Each path below is one point turned by a fixed rotation once a step. After each direction that follows a path, write how fast that rotation turns it, in degrees each step (0 if it stays still).
Each turn is a multiple of 5 degrees from 10 to 175, or 0.
Each row of a path follows its step; steps can be skipped.

step 0: [ 27.0 -19.3 -35.9 -17.9   2.6   6.5 -31.8  -3.8  14.8  -2.5  17.8  -9.4
  -6.7  20.4 -25.7  -6.0  -4.8  13.7  15.9   9.6   8.6  27.6 -23.6 -12.7
   4.7   3.8  11.2  -2.0 -16.7  28.8  -6.2   6.0 -13.8 -33.7  24.3  25.4
 -35.8  -7.7   2.7   1.7   8.1]
step 1: [  4.0  13.5 -18.4  -4.2  22.5  32.8 -43.4  -0.3 -33.0  19.4  -2.9 -18.4
  12.4   1.1   7.5 -14.8  -1.6 -21.4  -4.4  -1.7 -36.5  -5.9   1.0   8.9
  23.6 -31.1  -9.2   0.1  11.7   7.4  17.5  -7.7 -26.3  11.3  -0.9 -22.6
 -16.9 -20.0   3.8  14.6  20.3]
step 2: [-14.1  -0.7 -32.4 -18.8  43.5   7.1  21.0   6.7  -0.7 -14.8   4.9  -0.2
  -1.4  35.5  13.5  10.4  21.7  -9.5   9.1  18.9 -15.0  -6.8 -12.9  16.9
 -22.7  42.1  -0.9 -12.7  17.2  -4.4  23.1  -8.4 -12.8 -14.8  30.9  -0.2
  15.1  -2.2   0.1  14.6  19.7]
step 5: [  6.0  33.5  32.7   1.2  -0.3 -15.9 -23.7  -7.6 -18.1 -26.4  19.5  -9.1
 -21.0  26.4   8.2  21.3   6.5   6.9   8.9   1.7 -20.7 -17.4  28.6   8.5
  -6.8   4.6  22.8  21.7   2.8  27.3 -20.5   9.8  13.8 -15.8   7.1  16.7
  10.7  13.7 -24.0 -22.8 -21.6]
step 6: [  0.9  37.0  -8.9 -13.9 -24.7 -12.1  19.2 -12.0   7.2  15.6  12.7   2.0
   0.3  -2.3 -11.2  -1.3  20.9 -19.4 -31.8 -13.2 -27.7   5.1 -23.4 -20.6
   2.1 -14.0   6.7  28.7 -41.1 -16.3 -15.5   3.1  -7.9  -5.2  -0.6 -24.8
  31.9 -11.3 -18.1 -16.2 -10.2]
step 8: [ 18.9 -13.0  15.3  -1.0  -9.2  20.7   9.0 -10.9 -12.0 -23.1  29.4 -24.9
   4.1  11.1 -12.3 -10.1 -18.7 -15.1 -40.0 -32.9  -2.3  13.1  14.4 -31.8
  -9.4  -3.8  29.8 -27.5  -3.5  10.7  -0.3 -10.5 -17.3   0.0 -12.5 -13.6
 -11.8 -37.8  -0.4   7.4  10.4]
step 12: [  5.0  15.0  25.5  -4.3  -8.3  10.6 -11.5  18.2   9.1 -21.3 -16.0  13.4
   0.5  16.1  -0.1  23.1  23.4 -15.2  11.5   1.3  20.1 -36.8  29.9   3.0
  -9.0 -22.9 -21.7   4.4 -21.8  19.3  19.1  18.4  14.7  24.2  -0.7 -23.3
 -18.4  18.7  36.0  -8.4  -6.4]
step 14: [ 31.6   2.2  -5.8  -4.6  -4.6 -20.2 -25.5  -5.7 -12.7  -7.0   7.3   9.9
   4.2  30.2 -11.1  24.9 -17.9  15.9   6.0  23.6 -25.7 -16.0 -10.4   1.3
  25.7 -28.9  25.0  24.1 -29.7  18.6 -17.2  12.7   8.3 -17.1  -6.9   4.9
  -9.0  26.9  -4.0  12.5 -26.9]
step 15: [ 14.0  22.9 -35.1 -32.9  -2.6  26.1   2.7 -13.5   6.8   8.8  22.3 -11.1
  -3.1   1.7 -40.3 -14.3   6.6 -12.1 -20.4   1.4 -20.3  -0.9 -14.4 -13.4
  13.6  -2.5 -25.4  19.5 -20.1  15.6  14.8 -25.2 -27.9  25.4   5.1   0.0
   1.9 -12.6   0.5  -6.5 -26.6]
step 16: [ 25.3   1.3 -12.3  -4.3  28.7  14.7  -2.4  27.1 -18.0 -12.3 -12.4 -10.3
   0.4  23.6 -15.9 -12.2   1.0  22.1  15.8 -13.7  -7.5  10.3 -15.7   9.3
 -12.8 -12.0  25.8  -0.2  -2.4   8.1  40.4  -4.2 -46.2 -38.4  -7.9  18.6
   5.2   5.0  -2.7  -2.8  20.3]
step 22: [ 19.8  11.6   6.5  -7.7 -34.6 -20.6  46.9 -16.3   9.5 -18.4  48.2  -3.1
 -17.8  13.2  -2.3  12.6  -5.4  -9.5 -28.5  10.6  22.4   3.3 -15.8 -16.0
  -0.5   9.8  31.2   5.4 -18.3   3.2 -10.1  -0.2  -2.7  -0.7  11.8  23.1
   5.1  -7.7  -2.4 -19.6  -7.8]
Directions:
[  2.9   2.0  -2.2   7.2  -2.5   5.3   5.3   7.3   1.3   7.8   3.1  -6.6
  -2.5   8.6  -4.5  -0.3  -4.1   8.8  -6.8  -7.7  -6.1   1.5  -9.3 -13.1
   1.1  -5.9   4.6   6.2   0.1   4.7  -4.5   4.4   0.6   7.8   0.1   8.9
   4.1   7.6   3.0  -5.1  -8.2] => 45
[-5.3 -6.7 -1.6  5.4  1.0 -2.4 10.7 14.2  2.0 -8.9 -6.3 -4.0 -7.1 -1.2
 -5.6  9.7 -4.1  3.8 -6.8 -4.3  1.8 -3.3  5.6 -3.4  0.5  2.3 -8.0 -2.5
 -4.2 -5.7 11.4  4.6 -7.8 -6.0 -2.5 -6.7 -3.6 -3.5  2.3 -4.4 -1.6] => 80
[ -2.2 -11.8   0.3   6.1  -3.5   5.7  -5.2  -9.7  -5.8  -6.4  -5.2   7.3
  -3.0   9.3  -0.1   0.9  -4.3  -6.0  10.9  -7.6   6.1  -3.7  -0.4  -6.3
   8.4  -2.8   0.1   5.3   1.2  -1.3   3.4   0.0  -5.7   3.1   5.9  -4.6
   6.6   6.3 -10.2  -6.7   1.2] => 160
[ -4.9   4.6 -11.9   9.3   0.0   5.5  -0.5  -3.3  -8.3  -1.0   0.5  -5.1
  -6.6  -0.4  -1.4   0.3   3.4   0.3   0.0  -4.9  -2.5  -1.5  -6.0  13.9
 -11.1   1.6   7.7   6.5   3.2  -3.9   0.5  -3.1   7.5  -6.1  -0.8  -3.8
  -2.0  -8.0  -6.2 -11.2  -6.4] => 25
[ -8.4   2.1   0.2   0.5  -1.1  -7.1  -1.8 -10.3  -4.9  -0.5  -8.7  -9.2
  -6.1   8.4  -6.9  -0.5   9.3  -0.1  -0.8   1.3 -11.8   1.7  -1.8   6.5
   6.1   1.2  -7.5  -5.4   2.1   1.7  -3.7  -1.2 -11.8  -5.8  -0.7   9.8
   5.8   2.8   7.1  -1.2   3.6] => 25
[-10.6   1.9 -10.2  -4.2  -7.5   5.0  -3.8   2.0   8.3   4.1  -9.6  -4.4
   2.6  -4.3  -2.8  -6.5   4.1  -2.2   8.8   3.3   1.6   3.9   2.6  -5.8
  -2.0 -10.6  -8.4  -2.1 -12.8   7.5  -5.7   3.0   3.6   0.2   1.8  -7.8
   0.0  -3.5   0.9  -5.7  -4.2] => 125

step 0: [ 42.2  -6.2 -30.1  11.0  -3.4 -12.4 -30.2   8.3 -29.1   8.7  -7.6  20.7
   7.6   4.3   0.0  33.7  -3.4  19.0 -10.2 -21.1  17.2   9.9 -25.5   7.9
 -24.9  23.3  -5.3   7.8 -33.9 -30.8  19.1   5.0  -5.3  32.9 -22.7  -7.0
  11.7 -12.5  -2.4 -13.1  -9.6]
step 4: [ 22.2 -17.5 -18.3 -22.9 -40.4 -15.1 -24.6  20.1 -11.9  -0.2  19.1  26.5
  -6.0 -11.3  -0.2  38.2 -20.8  -0.9  -9.1 -32.0  30.1   4.6  17.6  -6.0
  -5.9  14.2   3.6   0.8 -32.9  -4.1  15.5  -9.4  20.5   8.3  -4.8   1.4
   4.7 -17.2 -14.4  16.7  37.2]
step 5: [ 53.5 -19.5  -2.3 -30.5 -11.7 -12.4  11.3  28.9  17.9   9.5 -23.3  12.1
   4.8 -32.0  15.4  23.1 -21.6  26.6  12.0 -22.5  26.2  -3.8 -16.7   4.5
  -4.7  14.3   4.6  -7.9 -29.4 -17.9 -19.8  -4.9  22.0   1.5   1.5 -16.3
  24.1  15.6  -1.7  -3.6  -0.2]
step 6: [ 27.0   9.1 -10.8  13.3  22.3  -1.7  18.3  34.9   6.6  15.1 -33.8  14.5
  19.1   7.1 -11.3  30.0 -30.5 -15.5  21.4   6.4  25.1  -9.3 -35.5  -8.9
  14.4  20.1  28.9   3.2 -16.0 -29.6 -13.9  10.3  -7.4  -1.7  -7.4  -1.7
   4.4   6.7  -3.8 -38.2   4.3]
step 7: [ 11.2  -2.1 -39.0  23.4  -2.2  -5.4 -22.4  -3.7 -17.9   2.3 -20.3   9.4
  -6.3  47.7 -12.5  14.9  -9.9 -15.7  12.6   0.4  28.4  11.5 -13.8  12.1
 -10.3  26.0   4.5   1.3 -11.7 -17.7 -10.9 -28.6  -7.9  19.4  -4.1  31.3
   6.7   0.2 -22.1 -47.5  10.1]
step 8: [ 24.2  -9.4 -26.1   6.8 -27.3   5.5 -11.8  -2.2  -5.3  34.4 -17.2  -6.1
   1.0  19.2  13.4  23.3 -19.2  -3.5 -11.5  -4.0  42.4  15.4  17.7   3.2
 -18.4 -19.9  -9.4  -8.5 -13.8  25.5  15.7 -14.8  23.8   5.6   0.3  43.1
  24.7 -10.9 -29.0  -6.5  22.1]
step 10: [ 17.5 -17.9 -33.0  -2.8  -5.3 -15.0  32.4  -0.2  -3.7  -7.8 -13.7   9.9
  10.3 -24.0  -4.9  26.6 -17.7 -29.9  37.1 -25.6  19.8 -17.0  -5.4 -13.7
  11.5  21.0  22.7  35.7 -17.8  -8.2   4.9  -8.5  -7.0  -7.8  15.7 -15.2
   8.8  26.6   0.1  -3.7  36.5]
step 11: [ 32.0  -3.8 -13.0 -10.2 -15.2  -6.6  12.0   3.7  -0.4  19.8  11.2  12.8
 -16.8   2.8 -10.7   9.5 -23.5 -32.2   7.9 -18.8  28.1   9.0   0.6  -7.2
   3.7  41.2  -3.3  11.2 -32.8 -46.9 -13.2 -24.0 -25.5  31.1 -22.3   7.9
   2.8  -6.6  -5.9  -5.6  25.8]
step 15: [  9.4   0.8 -12.1  -5.3 -33.1  -2.9   1.0 -23.5  -7.2  34.7  -9.8   2.8
  -0.3  -7.7  -8.0  14.4 -26.5 -39.0   9.3 -32.0  17.0  35.6  33.4  -4.4
  12.1  20.7  -9.0  11.0 -31.8   0.5  35.3   0.6  -4.8   0.2  10.4  13.0
  32.6   4.0  -1.6 -16.1  17.5]
step 18: [ -0.7 -11.4 -26.0  -9.1  -5.3 -14.5 -21.1   7.2  -5.5   2.5  -2.5  40.3
 -11.9  13.3  18.8  31.8   5.5  11.5  11.7 -25.2   9.6  -3.0 -26.8   9.2
 -16.5  10.6 -15.6  13.1 -54.9 -19.3  -0.7  -0.7 -25.1  15.0 -29.5  -1.4
  -4.5  -4.4   6.4 -29.2  31.7]
step 20: [  2.9   9.3  -1.5  12.6 -15.8   8.9  -1.5  -6.1  27.7  15.3 -19.6   8.8
  21.5   1.8   4.7  30.1 -46.1 -18.8  19.2   0.2   8.1  37.6 -24.7  15.2
  33.0  -5.6  -2.1  -9.9   7.2  -2.8  10.2  14.8  16.9  14.8  15.0  -2.2
  29.1  -2.0 -19.8 -48.2  -6.7]
Directions:
[ -2.2  10.5   7.7   3.7   0.4   0.1   1.3   6.3  -4.9  11.5   3.2   1.4
   1.9  -0.8  -1.4  11.8  -2.5  -7.6  -6.4   3.9   1.2  -0.3   5.8 -13.9
   8.4  -2.8   3.3  -1.5  -2.5   1.3   3.7  13.4  -1.1   0.1  -2.3   3.2
  -5.5  -7.6  -0.4   2.5   8.8] => 160
[ 4.2 12.3  1.8 -2.2  2.0  7.9 -6.8 -1.6  1.4 -0.3 -8.5  1.2  5.0 12.3
  8.5  0.3  2.6  7.0 -0.1  7.4  0.1  5.2 -1.1  6.1  1.3 -5.0  0.6  4.4
  3.4  5.5  9.9 -0.6 -8.3  6.2  9.6 10.4 -4.1  4.4 -2.0 -6.7  1.8] => 60
[ 11.1   8.0   4.9  -5.8  -6.2  -9.0  -5.5   9.2   3.1   1.2   5.8   3.2
  10.6  -9.0  -2.2  -8.5   6.4   0.6  10.0  -4.8   7.0   0.1  -0.5  -3.8
   3.1   1.2  -1.9   7.7   2.3  -0.9  -0.3  -6.7  -3.6  -0.3  -4.5  -0.3
 -12.6   2.1   3.8   2.4  -0.8] => 60
[  9.2  -6.0  -5.5  -2.7   2.1   2.4   1.5  -9.8  -2.5   6.5  -2.0  -8.8
   5.5  -5.7   8.3  -1.4   5.2  -0.5  -7.4   6.6   5.2   0.9  -5.3 -13.2
  -3.0  -9.1  -5.7  -1.4   4.4  -5.5 -10.0  -1.0  -2.7  11.9   1.9  -3.4
   0.7   3.9   0.5   3.7   4.0] => 130
[  7.6   4.4   6.1   1.1  -7.7   3.8   7.7  -1.5   4.9   2.5   6.0   6.9
  -2.1  -0.8   0.6   9.4   0.0   8.6   9.5  -7.1  -3.3  -0.4  -4.3  -1.3
  -0.1 -13.2   3.8  -8.4   7.3   1.4  -5.1   2.9   3.4   0.0   4.7   2.2
   5.0   1.1  -9.5   6.7 -11.0] => 95
[ -1.7   2.3  -7.3   5.2   1.8  -3.5  14.1   6.6   3.1  -8.3   0.9   1.5
  10.2   1.8  -0.9   2.6   4.9  -6.5   1.4   1.5  -3.5  -4.1 -15.0  -3.2
   1.9   6.1  -4.4 -11.9   5.4   6.3   6.8  -2.0   2.6   4.2   8.6  -2.1
  -3.1  -2.2   6.7  -2.1   2.6] => 100
